Families of rows that turns and mirrors carry onto each other, the same ones carrying the whole set onto itself: the rest of each named row's family, in list order
5 families of 4 rows
pegu: -5.2	-6.9	-6.0	3.2	6.3	-9.7	-10.8	51.4	0.2	-11.6	-12.2	-3.1	17.7	5.5	-16.4	13.9	-7.6
veme: -10.1	-2.4	-1.8	5.9	-1.7	-8.4	-14.9	48.2	-1.0	-12.7	-21.2	-5.0	11.4	1.5	-15.3	16.2	-1.1
kipu: 31.2	24.2	2.7	18.9	-9.7	4.1	3.5	19.7	23.4	16.0	-29.7	-16.8	34.0	-16.6	5.0	-6.6	0.4
foz: 19.1	25.2	1.7	19.5	-18.1	2.8	1.0	27.6	23.9	23.4	-28.5	-14.6	33.9	-19.5	10.7	-4.9	3.1
Barin: -10.7	7.8	-31.8	4.0	7.2	-6.4	-30.2	5.0	51.4	16.8	-1.7	-10.6	25.8	-16.8	26.1	-18.3	16.5
vez: -0.5	-5.7	-5.1	4.0	9.1	-20.5	-15.5	43.9	-7.2	-14.3	-10.2	-10.6	15.5	-2.1	-9.1	12.3	-13.3
kubo: -12.3	8.3	-27.9	-7.5	12.5	-15.1	0.7	-4.1	29.3	-16.4	-23.9	1.6	-5.6	28.3	18.9	2.1	-1.8
vil: -0.6	-4.1	-25.5	10.6	19.3	2.7	-21.2	-6.1	49.6	10.7	2.2	-11.0	20.8	-10.8	27.8	-19.6	14.4
pige: -6.2	3.1	-33.5	6.0	16.5	1.3	-28.6	7.6	48.4	15.1	1.5	-3.1	32.5	-16.1	26.4	-18.5	12.4
bop: -15.0	10.4	-36.3	0.0	10.6	-20.3	-5.1	-0.2	21.8	-22.9	-23.1	-1.5	-11.0	19.9	12.0	-4.4	8.0
figu: 17.2	17.9	4.0	24.0	-18.3	1.1	-3.5	24.6	24.3	24.1	-33.1	-18.9	33.2	-13.6	6.3	-17.3	0.3
sab: -10.6	-4.5	-8.5	16.5	1.0	-5.9	-11.3	49.4	-8.4	-10.5	-25.0	0.3	12.2	3.7	-11.5	8.2	-3.7
kota: 6.4	-7.1	5.7	7.0	6.1	-5.1	-9.3	43.6	0.2	-10.2	-14.2	-14.7	8.8	12.5	-16.8	9.5	-9.6
Dibo: -7.7	10.1	-37.5	8.0	6.4	-11.0	-24.1	10.7	48.0	17.1	1.4	-8.0	25.0	-10.9	24.7	-29.4	15.5
lubu: 30.5	26.7	6.2	15.6	-7.5	6.0	-5.0	22.4	13.3	9.5	-28.7	-13.4	31.1	-18.4	18.8	-11.8	-5.1
Mizus: -8.4	-3.6	-18.9	2.7	10.2	1.1	-27.6	7.2	45.6	9.0	2.9	-0.6	31.0	-16.6	35.5	-25.1	9.2
vemen: -18.3	13.8	-35.4	-7.2	8.5	-18.7	-2.5	3.3	25.1	-17.0	-22.4	2.0	-9.9	21.7	19.9	6.2	4.0
dizam: 32.7	18.4	-1.0	22.4	-4.6	11.0	4.5	29.7	22.0	19.4	-11.9	-14.6	33.0	-15.7	12.6	-11.6	2.0
vivig: -13.4	3.1	-24.9	-7.4	7.0	-26.9	8.9	-3.2	24.8	-15.0	-16.8	1.1	-2.7	20.8	27.2	-0.9	-7.1
musu: -12.3	-0.2	-33.9	-1.7	20.3	-10.9	2.6	8.5	22.0	-11.3	-13.9	1.7	-8.0	30.2	22.2	4.0	-6.4

Same family as pegu: kipu, kubo, pige
Same family as vemen: veme, foz, Barin
Same family as dizam: vil, kota, musu
Same family as vivig: vez, lubu, Mizus

